One turn moves each row of this set onto another row. After a few examples, where does it send each row asked below?
K610: [ 16  -2   8  -4  -7  -4   1 -37  16 -20   5  -4 -24  -6 -25  15   3   6]
K328: [ -8  -2  12   2   1  -4  -7 -47  24  -2   6  -4   7   6  -9  19  -8   3]
K595: [ -2   0  16  -8 -11  10   1 -31  31  -9  -1  -8  -9  -7 -24   4   7   3]
K776: [  7  -2  14 -15  -5  -8   5 -34  26 -22  -2 -16  -4   2  -9  11   8  -1]
K528: [  9  -9  19   6   5   2  -7 -25  21   1   0   5  -9  -3 -27  12  -1   1]
K846: [ -5   6  27  -2  -4 -18   0 -44  18 -21   9   8  -1  -5 -11  15   5  11]
K901: [ 17 -10  18   7  -1  -9   1 -39  10 -19  11   6  -1  -9 -14  19  12   6]
K189: [ -1   4   0 -11   5  -8  -1 -29  15 -16   1 -10 -10   2 -19   5  -4  -1]
K303: [-15  -3  17   5   1   4  -5 -27  33  -8   5   2 -10   4  -5  13  -2   8]
K916: [ -2  -5  12   1   7  11   8 -28  25  -5  13  -6  -6   0 -13  24   9  12]
K406: [-10  -3  25   5  -6  -8 -12 -33  16   6   9  10  -5   1 -23  10   8   5]
K144: [  2   3   8   0  -2 -13  -7 -53  28 -12   8  -7   2  15 -15   8   6   4]
K522: [  2  -6   5  -3   2   5   0 -26  24   2  12 -13 -12   5 -21   6   8  -5]
K205: [ -4  -1  13  -9  -8  -8   4 -37  26  11  -2  -1 -11  -4 -18  18   4   8]
K140: [ -3  10  17  -1   4  -5  -9 -43  36  -9   3 -15  -9   6 -12  18   0   6]
K167: [ -5 -14  14  11  -1  -8   8 -50  16 -11  14   9 -11   2 -16  11   8   6]
K134: [ 10   0  16  14  -5  -7  -4 -26  11  -4  14   6   0 -12 -10  19  11   3]
K691: [  9 -10  14   5 -10 -20  -1 -27  23  -1  10   2  -2   1 -16  23  -2  -4]
K223: [  6   4  17  -3  -5   7 -10 -37  14 -19  -3  -4 -14  -7 -15   5  16  12]
K99: [  1   1  11  -3  -3  -7  -1 -33  34   8  17   0  -3  -5 -14  18  15  -6]
K548: [ -5   2  14   3  -2  -5  -5 -32  38 -19   7  -1 -15  14 -11   2  12   8]
K626: [  1  -4  26  -1  -2  -8 -10 -29  15 -27   9  -5   2   6 -14   2  11  -3]
K890: [  6   3  12  -4 -21 -15  -4 -39  15 -21   7  -7  -7  -3  -4  17  15   7]
K213: [ -9   4   7  11  -2  -6   5 -39  24  -4  10   2   7 -13 -17  19   4   2]
K297: [ -2  -3  32   6  -7  -6   2 -41  26  -3  20   5  -3  -3 -12  16  16   7]
K26: [  4  21  10  -4   3   0  -3 -25  26 -13  14 -10  -6   0 -13  16   1   0]
K668: [ 11   7  11   0   1  -9   2 -29  19  -1 -12  -4 -13  -7 -10  10   2   8]
K49: [ -5   0  21  -2   0  -7   2 -37   7 -26   4  -4 -10   4 -17   3  -3  12]
K983: [ 11  -2  11   2   0   0  -8 -28  11   3  13   0 -15  -8 -15  27   9   6]
K999: [ 10   8   7   2 -11  -2  -4 -23  16  -4   9  -4 -23 -10 -21  15   2   3]
K108: [-10  -9   8   6  -6  -3  -3 -36  26 -12  10  10   1  13  -8   3   5   5]
K519: [ 15   1  13   7 -12 -11   5 -34  15 -27   7   1  -8 -11 -19   7   4   3]
K844: [  1  12  11   5  -4 -19  -4 -47  17 -18  15   5 -11   2 -16   3   1  -5]
K777: [  4 -13  20   2 -17  -4 -13 -35  18 -19  19   2  -3   1 -22  18  11   0]
K402: [ -1  -6  23  -1   0 -26  -7 -36  11  -7   8   2  -1   9  -8  17   9   2]
K366: [  8   3  16  -5   4  -3  -1 -35  18 -20  17  -4 -24  15 -12   9   6   4]

K49 turns into K189
K144 turns into K548
Now find these:
K213 turns into K167
K890 turns into K223
K626 turns into K776
K983 turns into K134

One turn moves each row of this set onto another row. After a few examples, where does it send each row asked below?
K468: [ 15  12 -14  13  -8 -15   0   3  -2   0   1  10  -6   3  -2  20   4  22
   4  13  -8 -13]
K267: [ 12  12  -5  21 -10  -6   5  -4  -7  -2   2  10  -6   2  -5  14  12  21
  12  -2 -10 -21]
K631: [  6   6  -1   0  15 -12   3 -11   0  13  10  18 -12  -4   6  12   0  15
  -3   1 -13 -26]
K117: [ 12   8 -10  14 -10 -17   2  -2  -1  -6   4  14 -10   1  -2  17   4  21
   6   9  -9 -15]
K357: [ 11   8  -5  18 -12 -13   4  -6  -3  -7   5  13 -10   1  -3  14   8  21
   9   1  -9 -19]
K10: [ 16  16 -14  16  -6  -8   1   4  -6   4  -2   7  -3   5  -4  21   8  21
   7  10  -9 -15]
K420: [ 10  12  -5   6  21  13  -3  -4  -3  22  13   8  -6   2 -13   3   0  11
   7   2  -3 -17]
K708: [ 10  -3   4  15 -15   8   6  -6   1   7   5   9  -1   0   0  12  -4  11
   1   3  -4   7]
K80: [ 15  16  -9  19  -8  -4   4   1  -9   3  -1   7  -2   4  -6  18  12  21
  10   2 -10 -19]
K611: [  9  18  -2  14  -2  -6  -4  -8  -5  17  12   6  -5  -8 -22  21   2  -3
   3  -7  -2   5]
K441: [ 10  18  -4  12  -2  -8  -5  -7  -4  17  12   7  -6  -8 -21  22   0  -2
   2  -4  -1   7]
K964: [  9   6  -9  -1  20   0  -6  -5   5  16  16  13 -12  -1  -9   4  -9  10
   1  13  -1 -11]
K73: [  7  10   1   4  17  -2   5 -10  -5  19   7  14  -7  -2   3  12   7  14
   0  -5 -14 -29]
K879: [ 12  -1   1  13 -13   8   4  -2   1  11   3   7   1   1   0  15  -5  12
  -1   7  -4   9]
K757: [  6   2  -3   1  17  -2  -5 -10   6  10  20  16 -15  -3  -9  -1  -8  11
   3   7  -1 -13]
K308: [  8  17   0  15  -4  -6  -3 -10  -4  15  13   7  -7  -9 -22  20   2  -3
   4  -9  -2   4]
K92: [  7   8   1   8  18  12  -1 -11  -2  16  16  11  -9  -1 -13  -2   1  10
   9  -4  -3 -19]
K805: [  5   3   2   5  16   4  -2 -13   3  10  20  15 -14  -3 -11  -4  -3  10
   7  -2  -3 -18]
K14: [  8  15  -1  12  -4 -11  -5 -10  -2  13  15   9  -9 -10 -21  20  -1  -3
   2  -5  -2   6]
K204: [ 12   0   3  16 -13  13   6  -4  -2  11   2   6   2   2  -1  14  -2  11
   1   2  -4   7]
K2: [  5   7   2   3  15  -7   5 -13  -3  14  10  17 -10  -3   5  10   4  14
  -1  -4 -14 -28]
K978: [  8  15   0  14  -5  -8  -4 -11  -3  13  15   8  -8 -10 -21  19   1  -3
   4  -8  -2   5]
K324: [  9  12  -6  -1  19  -6   2  -4  -3  21   5  14  -7   0   5  16   2  15
  -5   5 -13 -25]
K128: [  9  16  -3  11  -3 -11  -5  -8  -2  15  13   8  -8  -9 -21  22  -2  -2
   1  -3  -1   7]
K234: [  8   8  -4  -2  17 -11   2  -7   0  17   8  16 -10  -2   6  15   0  15
  -5   6 -12 -24]
K408: [ 10  -2   5  16 -15  11   6  -6  -1   9   4   7   1   1   0  12  -2  12
   2   1  -4   6]
K792: [ 11  -3   2  13 -14   7   5  -5   2   8   4   9   0   0   1  14  -6  12
  -1   6  -4   9]
K575: [ 11  11 -10   1  23   7  -6  -2   0  22  13   9  -7   2 -12   5  -5  11
   3  10  -1 -13]
K220: [ 12   0   1  15 -13  11   5  -2  -1  12   2   6   2   2   0  15  -3  12
   0   5  -4   8]
K619: [  9  13  -3   2  19  -2   4  -6  -6  22   5  12  -5   0   3  15   6  15
  -2  -1 -14 -27]

K234 turns into K324
K964 turns into K575
K357 turns into K117
Now find these:
K308 turns into K978
K879 turns into K220

One turn moves each row of this set onto another row. After a few examples, where does it send each row asked below?
K409: [  7  -6 -13   1   3  -9  23   1  15  -9   7  10]
K27: [  5   8 -19   5   7  -8  12   9  11  -9  -6  16]
K131: [  9  -1 -10  -4  13 -12   5 -10   0   0   4  -5]
K874: [  1  -5 -20 -16  20  -6  14   9   9  18   2  14]
K558: [  2   6  -8   1  13 -17  21   7  16   1  -6   8]
K61: [ 14 -18 -11  -2  10  -1  12   5   9   3  12  12]
K293: [  8  -1 -20  -2  21   1   6  15  13   2  -6  20]
K212: [  2   7 -10 -17  22  -7   1   5  21  -5   5   5]
K914: [ -9 -10 -15  -6   6  -7  22  -5  15  -2   5  18]
K312: [  3  13 -10 -10  26  -2   5  -3  12   2  -1   8]
K998: [  6  -9 -16   3   8   2   1   8  -1   9   0  19]
K272: [-1 14 -4 -6 19 -2 11  5  9 -7  3  0]
K369: [  9   6 -20  -7  13  -6   9   2   1  -4   2  -9]
K809: [  8 -14 -14   5  12  -8   4  16  11   8   5   1]
K332: [  2   7 -18  -5  20 -10  15   8   9  13 -11  14]
K894: [  1  -4 -22   7   3 -13  -3   7   7  10   1   8]
K943: [-11 -10 -14  -7   9  -9  21  -4  15  -3   3  19]
K258: [  3   8 -19   5   5  -5  15   8  11  -6  -7  17]
K494: [  6  -6 -13   4  19  -1   1  -4   6   0   6  -8]
K497: [  6   9 -15 -14  16  -3   5  13   9  -6   5  -2]
K903: [ -7  -2 -19  -3  -2 -19   6  -2  11   7   7  13]
K756: [ -7   0 -17 -12  23  -9   2  -6  22  -1  -2   4]
K286: [-15   3 -10  -8   7  -3  -2  -3   5   0  11   4]
K401: [  7  -1 -18  -2  18   4   7  14  11   5  -5  22]
K830: [ -1   0  -9   2  13  -4 -10  -6   5   2   8   3]
K278: [  6  -9  -4   1  12 -14  19  13  17   0   6   1]
K113: [-15  -6  -7  -9  15  -3   0   3  -1   5   2   1]
K672: [ -6  -8 -16 -17   7 -13  15   2  13  11  13  13]
K763: [-2 -5  0 -7 14 -9  0 -5 -2  4  7  2]
K576: [-14  -2 -20 -16  15   1   8  -4   8   2  11   1]
K765: [ -2   1 -21 -15  27   2   7  -7  12   6   3   4]
K698: [ -9   0 -19   4   0  -6  10   0   3   1  -4  21]
K129: [  8  -5 -13   1   2 -11  20   2  12 -11   9   9]
K218: [ 13 -19 -13  -2   9  -4  11   5   5   1  14  11]
K315: [-17  -5 -19  -9  19  -4   3  -2  10   2  -4   0]
K211: [  2 -15 -14 -11  22  -1  16   7  18   2   5  19]
K54: [  5 -11 -18   1  10  -1   1   6  -4   9   1  19]
K500: [  4 -16 -14 -11  19   1  16   5  18   5   6  20]
K602: [  1   0 -10  -1  17   0  14   4   7  -7   7 -11]
K822: [-10  -1 -18   2   4  -8   9  -1   1   2  -5  22]

K998 turns into K258
K312 turns into K286
K894 turns into K558
Now find these:
K763 turns into K497
K211 turns into K54

